Rows are one point carried round by a steady rotation, each followed by how many ticks it has turned.
The counts run from 0 to 295.
[142 135 137 107  81 137 117 176 131  95 172 150  60 116 126 125  92 138
 156 171 156  85 124 146 143  90  86 164  96  87 125]
140
[124 157 133 119 125 154 159  85 106  88 148 135 103  72 138 170 102 112
 153 189  99  85 102 126 124 120 153 148 156 173 119]
183
[128 110  83 131 129 146 182 158 201 131 138 146 129 130 153 101 107 123
 100 167 115 133 171  50 136 161 164 155 141 126  99]
288
[145 117 122 128 116 134 179 138 156  93 142 126  94 136 186 129 127 117
 115 189 106 121 163  72 122 143 144 154 132 145 113]
146
[133 147  83 127 119 148 190 150 169 106 141 153 178 119 146 109 117 138
 102 126 115 135 161 103 126 144  98 158 112 115 148]
191
[120 146  94 115 180 133 193 135 151 148  93 146 191 125 137  66 138 146
  94 143 141 129 177  74 106 178  97 122 129 149 134]
175
[126 112  91 139 113 166 159 145 153 119 164 169 171 119 166 133  98  95
 117 170 106 144 117 139 170 109 124 177 116 148 129]
229
[154 121 125 124  90 168  66 133 171  91 130 170  98  98 169  99 108 106
 101 151 126 102  83 161 189 110  94 134  88 124 121]
43
[116 174  91 128 149 113 181 100  66 178 141 107 146 124 103 125 123 169
 122 161 132 128 160  82  79 146 122 159 164 128 150]
160
[154 135 118  90 141 130 144 107 137 135  74 151 168  72 123  70 166 145
  83 113 138 117 150 114 133 178 100 130 186 134  99]
234
[110 122 117  94 171  97 133 126 141 115  72 128 120 138 132  75 148 141
  87 141 149 130 149  78 114 148 127 117 156 141  78]
174
[132 125 160 137 115 149 135  72 109 116 146 129 118  74 134 133 129 121
 115 193 111  69 148  92 159 124 127 150 133 161 105]
26
[140 116 179 138 146 106 157 107 119 139 126 109  94 101 116 152 125 113
 103 182  88  96 154  52 127 166 191 138 192 164 115]
227
[132 126 118  85  78 143 106 166 178 140 111 148 140 128 115  62 132 112
 107  81 174 133  92 143 138 141  81 122 105  80 130]
283
[134 161 125 134 121 134 144 113  99 124 143 115  94 100 125 107 137 179
 127 204 132  69 153  75  90 133 138 121 166 138 133]
205
[125 126 106 162 132 135 188 152 159 149 156 154 179 135 152 123 141 113
  85 175 100 160 166  60 132 135 124 160 136 124 107]
131
[118 130 161 156 150 118 152  78  94 144 133 121 113 119 122 177 124 129
 129 164  95 112 148  79 124 137 183 140 194 158 108]
85
[124 194  92 127 175 144 167 124  76 148 141 133 127 117  94 103 154 191
 139 167 162  79 167 134 120 134 121 153 150 118 160]
220
[103 114 157 117 143 103  84  93 113 169 110  83  86 130 144 159 132 135
 129 133  85 140 158  82  78 145 185  91 161 159 107]
69
[129 143 131 144  98 144 138 117 121 123 198  98 125 136 163 173  98 109
 156 170 108 109 123 110 135 112 165 160 112 118 143]
259
[121 111 168 138 135  83  76  86 116 116  82 130 100  80 119 156 140 121
 112 152  85 107 103 107 141 132 192 105 164 163 115]
151
[114  79 193 120 125 101  93  80 140 100  64 145 151 102 136 125 146  94
  86  77 132 136 122 137 159 152 136  78 148 165  82]
136
[119 119 122 113 144 107 108  85 104 183 103 128 147 174 120 157 159 122
 117  56 118 184  97 183 122 114 141 114 116 135 162]
165
[100  98 166 131 134 107  91 115  84 147 113  92  92 172 123 171 118 117
 153 123 115 119 124 137 103 125 184  97 165 128 137]
210
[132 138 141  81 114 105  72 122  88 137  83  89  61 132 105 136 104 148
 123 165 125  88 131 133 103 151 124  78 164 117 135]
31
[109 130 162 102 131  97  95  77  68 144  83 102  85 129  79 119 151 143
 138 116 126  90 111 151 111 137 108  87 175  96 120]
188
[119 109 145 129 131 106 126  81 153 102  75 178 149  53 123 115 160 122
  61 152 122 106 126  96 162 131 159 120 154 175  86]
152
[109 136  78 128 118 134 154 151 134 159 191 114 134 191 149 146  96  97
 169  96 147 191 128 174  93  85 130 149  94  77 147]
51
[134 120 125 132 119 196 160 101 115 103 180 127 100  83 155 155 103 101
 163 196 106  77 140 138 180 108 127 165 142 151 134]
42
[ 96  92 134 121 135 106 108 157 148 148  79 118 142 143 126 119 153 141
 110  57 114 178 126 101 112 153 145  73 127 123 125]
240
[134 155  81 127 136 140 180 135 169 109 111 173 171  98 108  98 126 142
 128 136 143 113 139 105 140 126  82 140 113 111 154]
251
[122 136 133 169  97 173 133 161 127 139 190  98 114 150 154 154 101 123
 153 197 105 102 141  98  93 122 145 168 121  90 144]
20
[122 126  74 137 104 165 178 148 180 161 177 126 195 156 158 128 131 103
 135 115 140 169 143 104 142 107 141 154 113 139 134]
289
[111 129 142 125  98 177 142 106 132 103 184 136 103 103 123 193 105 129
 165 155 135 110  73 204 183  75 148 161 114 106 168]
215
[123 130 113  90 143 116 101 126 129 156  74 147 147 152  90 101 136 115
 125  79 168 152  91 181 116 121  71 102 119  97 168]
45
[146 117 132  74 104 119  61 111 135 122  52 132  93  84 107 104 165 164
  88 128 134 115 122 111 152 160 116  98 155 135  90]
76
[116 163 136 138 153 177 164  73  92 102 156 126 136  79 106 156 138 168
 125 169 133  73 125 135 121 109  96 158 136 185 144]
280
[127 122 110 121 163 122 163 114 159 160  94 130 170 118 131 120 145 131
  73 137 125 164 182  71 120 149 150 122 158 143 114]
115
[144 135  97  89 100 192 149 173 167 125 153 182 134 106 138  99 109 138
 124  96 147 124 128 140 129 103  72 162  82  92 135]
267
[121 189 119 116 161 163 178  86  82 114 138 122 172  94 118 143 159 201
 127 148 124 119 134 136 122 111  85 149 140 147 158]
138
[132 101 129 107 137 100 111  69 140 133  70 134 163  89 121 145 149 114
  66  88 134 153 102 137 163 131 123  92 124 163 111]
278
[117 155 103 105 135 147 170 134 142 126 101 149 162  87 129  72 150 152
  61 160 126 106 144  92 143 147  85 122 132 160 126]
93
[131 111 129 130 124 125  81 115 126 123 138 114  84 155 139 196 111 110
 176 122 112 124  83 166 112  95 175 131 117 134 123]
134
[130 150 123  85 143 154 138 107 132 114  94 172 147  89 116  87 132 147
  61 162 146  84 148 100 173 139 101 154 131 165 106]
250
[112 144 104 133 148 147 159  78 156 123 139 149 206 102 152 143 121 104
 117 129 109 157 117 110 141 138 149 146 146 168 119]
213
[119 112 153 159 133 131 149 148 137 139 100 144 119 121 159 137 122 122
  96 160 112 106 165  42 125 155 145 142 160 168  99]
130
[110 105  97 121 123 167 149 103 168 143 154 184 156 139 158 147 111 100
 131 106 129 171  94 188 180  98 122 149  85 121 158]
88
[113 114  99 127 122 162  95 100 131 137 121 162 130 132 113 147 131 107
 128  68 131 162  91 184 149 110 117 124 131 143 135]
246
[116 118 134 157 129 104 164 161 120 108 136 116 101 107 148 113 155 151
 126 164 125  89 159  41  86 160 152 125 153 154  99]
287
[115 134 119 120 142 144 147 115 139  79 101 137 109  79 123  69 111 133
  99 202 100  57 130  98 157 122 126 153 142 172 116]
108
[132 116 115 112 150 177 172  86 149  96 105 152 202  90 138  92 150 127
 107 154 140 117 153 123 152 141 104 122 133 174 119]
153
[141 142 137 102 138 108 128  92 126 110  76 122  89  67 112 108 125 143
 114 178  83  51 112 107 147 153 148 120 159 170 116]
249
[154 113 120  89 146  98  87 157 132 155  72 141 158 136 103 120 151 149
 121  72 158 162 158 119 103 168 132  97 145 109 105]
1
[128  79 118  97 111 122  83 143 158 157 116 133 192 170 122 143 142 111
 127  62 125 188  87 153 158 114 134 110 103 117 131]
164
[147 123 115 145 112 167 131 129 146  83 161 145 114  92 138 114 100 110
 122 186 105  81 121 117 189 132 127 170 121 131 123]
184
[100 118 127 132 141 120  81 115  96 108 141 124 115 134 125 173 115 113
 149  99 125 141  64 190 147  91 120 144 119 121 172]
231
[127 139 163 129  97 138 148  99 127  86 135 133 107  81 110 117 128 133
 120 197 123  49 143 107 138 146 125 155 140 160 114]
265
[119 127 138 104 152 113 129 118  66 123 104 107  89  99  77 112 124 173
 119 159 118  69 132 101  85 134 124 107 176 150 130]
47
[105 136 140 139 157 128 167 109  85 158 154  96 122 137 162 163 138 160
 151 164 126 127 148  87 101 134 183 127 166 158 139]
242
[122 133 123 104 170 183 183  64 118 139 152 124 152 110 131 178 113 133
 141 152 140 115 128 148 140 100 116 145 141 164 160]
198
[150 109 121 143 111 163 145 160 179 131 167 162 154  87 164 155 138 102
 105 146 127 133 115 125 196 101 136 169 107 169 114]
87
[123 150  91  98 120 175 132 147 110 157 168 133 135 161 138 107 127 139
 133 125 156 102 133 164 130 106  66 172  93 102 146]
252
[132 160 103 121 110 176 124 114 105 139 149 139 146 139 101 129 123 140
 149  82 153 134  93 192 130 111  87 115  79  87 171]
29
[132 120 128 152  83 141 129 164 123 144 172  96  82 185 152 177  74 124
 159 155 106 136  99 145  83 108 160 165 122  75 132]
36
[138 134 133 179  99 171 158 120 153  98 173 137 103  95 149 156 122 115
 151 195 102 112 119 132 142 118 181 166 145 154 112]
102
[134  68 150 109 114  84  84 124 161 127  78 154 131 119 144 153 146  78
 104  97  78 124 108 139 156 129 171  91 109 136  61]
277
[ 81 144 105 113 145 166 181  74 133 125 141 141 205  97 136 142 131 140
 133 154  93 161 116 132 154 113 137 149 128 173 154]
56
[148 126 117  97  72 163 148 141 155  80 126 172 124 108 147  81 130 151
  92 168 120  81 133 120 160 133  85 172 114 147 119]
266
[149  96 138 113  76 122  99 139 146  88 105 141  88  95 126 124 101  81
 150 132 131  90  84 178 173 101 117 142 122 103 105]
59
[127  98 142 104 146  87 124 108 129  96  67 145 120  86 109  92 140 145
  76 159 131  85 150  85 158 140  91 116 155 165  91]
92
[145 109 169 118 160  96 134 157 133 118 102 129 128 122 130 108 148 139
 106 178 105 110 149  73  88 162 146  92 173 143  88]
271
[105 143 138 142 167 106 181 110  87 152 135  89 125 129 112 138 121 166
 125 154 128 121 158  79  77 128 151 152 166 128 158]
3
[120 150  92 102 101 163 136 124 127 135 152 157 162 124 144 109 111 147
 116  95 152 128 114 185 142 104  88 149  78  99 159]
170
[ 94 124 116  85 152 113 104 151  95 169  91 123 148 165 114  99 160 151
 121  76 157 156 142 127  75 136  83  91 143 108 149]
143
[101 146  91 136 137 140 211 118 138 138 175 114 173 136 133 162 126 132
 145 150 133 151 161  97 128  95 140 145 140 153 160]
116
[134 170 103 102 116 162 164 137 114 151 196 104 100 139 128 123 113 154
 146 141 147 124 140 152 101 111  91 160  97  82 176]
95
[122 133 111  63 105 168  99 135 129 121 105 146 140 125 120 102 132 117
 109  79 162 132  79 180 163  68  84 153  80 101 138]
186
[125  70 151 131 107  97  77 130 124 124  91 120  80 165 149 125 137 107
 120 101 112 151 114  95 124 127 198  89 148 118  84]
195
[123 119 107 135 140 131 168 165 143 127 118 141 163 114 135  71 169 147
  84 132 133 101 167  53 114 139 116 151 161 143 100]
33
[128  87 142  92 140  99  83 138 137 156  78 149 142 144 153 157 132  85
  96  67 112 183 115 120 127 139 170 129 118 143 108]
180
[145 102 122  95  96 142  50 185 149 133  60 124  75 127 104 102 154 110
 113  96 123 109  86 128 111 129 117 118 130 109 110]
157
[161 131 158 125  94 139  68 170 125 131 168 109  79 155 131 131 102 132
 132 151 132 106 126 137 111 118 113 129  92  66 147]
96
[138 117 111 124  79 130  76 141 118 108 148 126  51 139 110 126  87 131
 139 137 119  89  95 161 105 104 100 118 113  92 149]
156
[159  79 121 132  93 119  65 140 159 130 137 130 103 135 152 153  88  77
  94 130 113 134  99 172 148 101 156 141 129 131  86]
119
[132  85 157 127 104  91  58 147 140 165 117  96  70 140 149 168  89 126
 146 135 107 142 119 113 128 126 202 120 157 126  92]
53
[155 128  99 126  87 160 135 191 153  99 153 131 105 138 129  89  92 115
 134 162 141  93 146  86 145 138 131 149 121  92 109]
222
[135 161 141 147 108 127 166 146  86 136 208  80 116 134 139 163 116 173
 141 203 115 106 166  65 118 134 133 175 150 129 154]
161
[134 145 106 122 148 184 167 133  83 123 177  96 108 120 125 124 103 170
 138 169 137 102 156 112  77 123  96 145 117  90 161]
79
[107 151 100  98 146 124 125  95  81 164  68 133 121 117  79  89 159 181
 124  96 174 131 133 178 112 145 101 101 146 146 141]
203
[152 133 134 128 112 125  60 130  90 108  98 103  55 135 112 125 102 154
 149  99 170  99  99 171 108 122 104  91 158  81 127]
172
[124 128  86 106 119 180 132 146 138 132 158 127 172 142 138 151 114 107
 161  97 145 150  81 208 162  88 129 151  97 126 167]
230
[129 130  98 148  86 170 161 191 169 121 178 135 121 161 160  92 110 126
 121 148 119 108 157  90 121 124 123 175 110  67 122]
65
[121 100 105 106 122 119 111 145 119 183 153 115 132 186 129 140 114 126
 156  63 162 200 116 145  83 123 136 117 115  86 124]
67
[114 141  74 137 139 142 203 122 133 144 163 128 189 131 144 139 145 130
 106 135 114 150 174  88 127 140 126 158 130 150 133]
273
[104 131 122 123 146 110 174  89 104 121  95 156 178  88 122 143 160 141
  99 127 139 138 119 133 147 118 110  88 143 176 111]
137
[139 105 129 153  97 146 151 122 183 112 167 150 130 107 169 142  86  91
  96 154 104 107 117 107 175 123 173 149  96 136  93]
244
[120 113 133 130 175 115 125 115  64 154 126  82 127 142 133 172 145 123
 143 151 103 133 145 113  81 124 182 113 189 156 124]
226
[127 106 126 119 109 130 191 124 183  94 121 181 209 106 171 145 132 120
  90 168 112 136 159 109 168 146 122 160 125 167 107]
71
[118 138 103 100 120 120  85 107  99 172 109  97 112 132  97 126 119 139
 134  80 156 148  82 186 112 107  84 118 125  82 154]
187
[129 120  83 115  72 147  95 208 175 143 146 157 111 153 148  97 118  89
 107 103 147 149 128 109 116 111 107 137 109  81 122]
223
[120 138 124 115 143 121 170  79 135 124  77 154 193  82 123 125 186 154
  85 114 109 127 152 106 162 143 139 114 163 178 104]
294
[111 128 136 122 117 147 177 105 155  90 113 152 171  85 139 122 144 121
  75 150 117  87 131 110 173 145 120 149 142 176 118]
11
[148 158 133 126  93 155 168 137 149  81 133 150  96 104 147  81  82 144
 129 206 120  64 135 130 125 117 119 153 137 121 111]
124
[118  89 116 126  82 131 122 166 193 127 165 167 137 171 147 136 122  95
 134 102 147 171 123 115 135 129 142 155 103 115 134]
6
[136 152 131 135 107 164 149 123 111  72 167 153  88 111 119 121  87 131
 138 200 129  69 120 122 150 113 125 176 125 115 116]
281
[139 137 144 107 114 131  80  83  73 137 110  97  97 102  94 161 128 146
 145 102 127 133  81 176 117  93 122  95 136 120 140]
90
[135 136 124 136  69 169 122 152 137 132 164 104  70 144 136 138  73 130
 157 157 131  83 136 107 125 129 132 179  97  99 137]
80
[112 105 126 106 157 137 143 122 147 114  88 140 157  88 146 136 155 113
  95 138 103 132 139  60 163 166 145 137 161 190  92]
212
[111 102 127 123  98 131  81 110  96 164 152 102 100 163 146 197  94 106
 183  91 121 131 119 184  90  71 149 116 119  98 145]
291
[107 134 156 123 171 116 155  88  83 145 147 118 128  83 130 192 136 142
 127 163 114  96 128 122 150 147 154 127 166 173 138]
25
[ 94 118 107 144 116 149 161 110 104 139 172  92 132 144 177 162 100 112
 173 140 103 104 125 125 125  86 143 156 122 131 174]
117
[ 94 149 155 165 125 172 162  63  87 134 163 124 168  92 132 181 148 132
 139 178 133  77 133 134 137 100 160 161 140 159 161]
41
[134 116 157 119 110 147  71 130 147 114 142 139  73 127 133 143 104  83
 171 140 116 102  70 168 144  72 133 124 106 101 128]
216
[105 158  84  96 143 174 184 120 126 117 145 148 167 122 121  82 123 169
 114 132 134 144 149 132 107 130  81 151 115 110 166]
94
[108 132 113 125 143 125  93  94 113 154 115 115 123 154 147 171 149 119
 146  95 110 128 112 175  97  88 147 106 139  90 141]
8
[136 116 100 114 112 176 154 208 205 140 165 157 144 153 125  98 105 131
 108 132 136 146 145  92  88 102  99 168 103  96 131]
207
[126 108 187 105 121 127  74 105  87 116  75 114  68  69 142 113 132 148
 133 126 125  89 105 134 120 127 126 124 164 156 114]
91
[ 93 106 169 111  95 102  65 114 122 129 101 117  73 121 149 167 118 103
 146 132 102 118 109 156 129 115 163  95 149 141 101]
292
[114 113 117 135 111 134  84 132 102 169 168  90  77 167 137 155 120 117
 179 100 111 171 111 140  88  76 180 120 143  89 161]
52
[144 140 116 131  72 180 128 173 189  70 134 153  95 107 139  95 113 128
 124 136 150  81  92 133 169 145 105 157 104 108 121]
282
[ 96 114 126 124 124 109  76 116  94 143 122 120  97 148 132 189 118  99
 129 100 101 133 115 140  98 112 160  86 136 140 111]
150
[118 109 101  99 109 128 102  76 135 152  59 138 177 134 118 146 149 113
 118  60 136 202  94 176 146 122 110  86 124 133 155]
262
[136 124 173 119 116 127 118  66  89  96 122 110 121  73 128 168 130 133
 132 156  88  98 115 102 142 121 169 115 171 203 101]
167
[150  85 160 106 120  69  79 155 119 134  71 126  79 158 108 136 142 145
 122 119 134 127 121 124  97 128 174  89 162  98  82]
113
[134 132 127 119 103 127  45 165 115 125 118 102  41 173 117 120 119 134
 139 127 128 138 107  99  82 138 129 115 153  89 110]
254
[121  98 111 107 158 134 172 116 147 118  84 143 182 113 139 122 165 128
  94 152 117 135 163  94 167 170 147 135 147 180  99]
55
[145 125 117 103 104 170 122 121 192 109 133 180 122 102 137  99 118 118
 134 131 148 107 102 145 183 131  75 154  92 110  92]
185
[107 100  99 102 116 120 130 137 142 141 127 140 149 160 144 178 141 104
 140  63 113 193  84 178 138 106 151 131 129 107 139]
7
[143 150 107 123  97 177 126 118 125 127 161 145 109 110 135 131 102 132
 185 157 149  94 102 167 144  85  69 169 103 107 170]
155
[119 137 151 134 107 129 132  97 100 117  99 128 116  88 155 119 148 131
 132 189  84  80 130 100 185 146 157  96 188 173  91]
10
[124 134  99  94 109 114  91 162 136 173  96 120 130 157 122  88 130 139
 144  50 165 166 125 163  87 135  77  97 105 102 160]
284
[135 144 119 107  76 150  93 168  98 155 165  96  72 168 124 124 108 136
 180 113 155 119 101 156  84  96 100 132 128  64 171]
253
[ 97 139 102 110 152 119 197 128 103 162 130 110 178 137 106 100 148 166
 107 124 121 140 183  72  81 135 111 133 156 136 154]
18
[121 122 132 126 148 107 163 120 117 124 135  98 106 119 121 124 117 150
 141 193 112  99 176  48  96 150 145 155 182 123 106]
145
[114 151 101 113 121 162 170  94 138 103 139 140 164 107 124 101 120 135
 128 110 144  97 130 136 153  96  95 146 121 124 159]
154
[131 130 134 118 140 116 109 142 123 148  69 129  98 109 104  72 137 134
  80 156  91 102 151  82 107 147 109  91 167 125  90]
32
[117 151 127 129 114 143 149 137 105 136 184 107  78 108 136 103 103 168
 147 217 120  59 155  88  77 125 117 164 129 102 144]
221
[ 99 149 101 108 177 141 134  91  67 151  77 115 165  97  83 102 164 181
 102 104 156 113 137 119 129 140 102  96 122 127 140]
219
[138 133 107 110  98 177 154 144 161 128 128 178 153 101 156  89 116 117
 109 112 145 148  87 150 147 107  88 152  79 117 134]
28
[136 105 115  98 113 117  94 181 155 142  51 145 125 150 112  70 128 138
 121  87 151 156 140 132 120 140  92 105 111  82 141]
142
[112 119 137 129 148 103  79 132 104 170 113  86  68 144 113 136 120 170
 133 111 116 150 136 123  65 137 123  92 175 112 119]
128
[100 114 109 127 161 134 172  84 111 149 105 150 196 123 133 162 153 150
 107 127 123 140 142 108 130 131 142 126 163 175 130]
197
